One turn sends every row of this set to another row. A few are shown first. Where does it send the rows asked after them?
Dufas: [ 0.42  2.24 -0.21 -1.39 -0.44 -0.09  2.09 -1.04  0.27  0.03  0.52 -0.57
 -1.58 -0.96  2.19  0.28 -2.36]
reg: [-3.95  1.79 -2.29 -2.77 -0.02  0.75  1.45 -2.60  1.62 -1.10  1.50 -2.43
 -0.31 -0.55  1.18 -0.23 -0.98]
mupo: [-0.37  2.72 -0.09 -2.34  0.88  0.07  1.80 -0.77 -0.13 -0.02  0.50  0.23
 -2.16 -1.73  2.30  0.46 -1.98]
Sosu: [-2.55  2.75 -0.96 -2.36  0.47  1.05  0.49  2.23  1.23 -1.80  0.33 -1.74
 -0.65 -0.01  0.89 -2.56  1.37]
tumat: [-3.19  0.96 -0.18 -2.12  0.93  0.91  1.31 -0.32 -2.37 -1.54  1.63  0.73
  0.12 -4.10 -0.17 -2.25 -0.84]
sem: [-3.40  2.74  0.03 -1.61  2.45 -0.18  2.42  0.58  1.98  0.08  0.06 -1.06
 -2.12 -1.52 -0.87  0.32  0.53]
Vofa: [-2.35  0.85 -1.54  0.05  0.60 -0.92  2.91 -0.96 -1.66 -2.58  0.41 -1.40
  1.20 -2.45  0.17 -0.24 -1.41]
raf: [-3.06  1.43 -0.62 -0.74  1.70 -0.39  2.94 -0.86 -1.60 -2.71  0.38 -0.81
  0.70 -3.22  0.97  0.76 -0.61]
zuk: [-2.51  0.08 -0.24 -2.86 -0.49  1.20  1.36  0.22 -1.13 -0.05  1.29  0.39
 -0.63 -1.45 -3.06 -2.93 -0.12]
dek: [-2.40  1.05 -0.58 -0.11  0.83 -0.37  3.20 -0.99 -1.13 -2.88  0.32 -1.38
  1.19 -2.70  1.03  0.68 -0.78]
lon: [-1.05 -0.47  0.65 -1.38 -2.40  1.69  2.41 -0.32  0.15 -0.54  1.08 -0.80
  0.34 -0.67 -2.17 -2.13  0.05]
gul: [-1.58  1.22  2.55 -2.99 -0.30  3.06  1.45 -0.21  1.39 -0.05  0.17  0.07
 -0.21 -1.84  0.10 -0.41  1.17]
Dedir: [-4.16  1.96 -2.44 -3.17  0.40  0.68  1.41 -2.48  1.43 -1.06  1.55 -2.23
 -0.44 -0.56  1.12 -0.28 -0.96]
vapu: [-4.02  1.90 -2.50 -2.95  0.12  0.59  1.36 -2.57  1.50 -0.96  1.49 -2.41
 -0.26 -0.34  1.03 -0.36 -1.07]
fima: [-3.14  1.32 -1.59 -0.64  1.68 -0.87  2.58 -0.76 -2.03 -2.44  0.41 -0.80
  0.63 -3.08  0.16 -0.17 -1.08]
taf: [-0.57  0.24  1.24 -1.47 -2.24  2.17  1.54 -0.72  1.17  0.04  0.16 -0.86
  0.84 -0.64 -1.12 -1.90 -0.07]
Lonu: [-4.18  1.90 -2.27 -3.00  0.29  0.90  1.49 -2.54  1.59 -1.13  1.53 -2.41
 -0.35 -0.63  1.25 -0.03 -0.85]
fuza: [-2.16  2.12  0.74 -0.25  0.54  0.15  3.13  0.07  2.98 -0.23 -0.20 -2.15
 -1.17 -0.63 -0.45  0.63  0.32]
gulun: [-2.03  2.47 -0.98 -1.92 -0.26  1.12  0.77  2.19  1.48 -1.85  0.30 -2.18
 -0.23  0.30  0.91 -2.66  1.21]
Vakik: [ 0.18  2.13 -1.29 -1.37 -0.35 -0.68  1.55 -0.92 -0.51  0.22  0.63 -0.32
 -1.65 -0.90  1.14 -0.93 -2.99]
lemi: [-3.01  0.88  1.47 -3.87  0.68  2.11  1.88  0.47 -0.33 -0.37  1.20  0.88
 -1.22 -2.48 -1.53 -1.03  1.28]
tegin: [-3.37  2.19 -1.56 -1.01  1.78 -1.07  1.74  0.63  1.15  0.51  0.08 -1.22
 -1.77 -0.92 -2.30 -1.32 -0.63]
sur: [-2.78  1.42  0.96 -3.85  0.97  2.16  0.29  0.29 -0.19  0.51  0.41  1.12
 -0.91 -2.35 -1.42 -1.88  0.56]
dak: [-1.18  0.12  1.33 -0.35 -1.64  1.53  2.60 -1.12 -0.79 -2.22  1.39 -0.71
  1.48 -2.95  0.98 -1.02 -0.78]
luk: [-2.26  2.62 -1.31 -2.13  0.13  0.78  0.52  2.23  1.17 -1.70  0.31 -1.93
 -0.36  0.24  0.63 -2.91  1.08]
vor: [-1.70  0.46 -0.45 -2.33 -0.85  1.29  0.23 -0.15 -0.32  0.60  0.49  0.04
  0.05 -1.10 -2.55 -3.30 -0.65]
Gudu: [-2.05  1.62 -1.00  0.31 -0.08 -0.80  2.63  0.08  2.21  0.12 -0.08 -2.40
 -0.91  0.05 -1.90 -0.90 -0.81]
Kineb: [-1.94  0.05 -0.57 -0.59 -1.13  0.54  1.58 -0.72 -2.02 -1.63  1.59 -0.40
  1.14 -2.89 -0.66 -2.76 -1.67]
mem: [-0.48  2.58 -1.19 -2.37  1.00 -0.66  1.25 -0.62 -0.92  0.29  0.78  0.31
 -2.24 -1.67  1.25 -0.64 -2.60]
Kuz: [-2.48  1.09  1.71 -1.88  0.43  1.87  2.24 -0.57 -1.10 -2.12  1.47  0.31
  0.33 -4.16  1.46 -0.32  0.09]
zok: [-1.59  0.26  2.37 -2.46 -1.22  2.71  2.89 -0.15  0.90 -0.91  1.03 -0.24
 -0.20 -1.51 -0.68 -0.22  1.35]
vifu: [-2.15  2.65 -0.73 -2.21  0.07  1.19  0.83  2.08  1.51 -1.87  0.25 -1.98
 -0.43  0.02  1.14 -2.35  1.50]

sur goes to gul
Lonu goes to reg
Where do these go?
tegin goes to sem
lon goes to zuk
Sosu goes to vifu
Dufas goes to Vakik
fima goes to raf
dak goes to Kineb

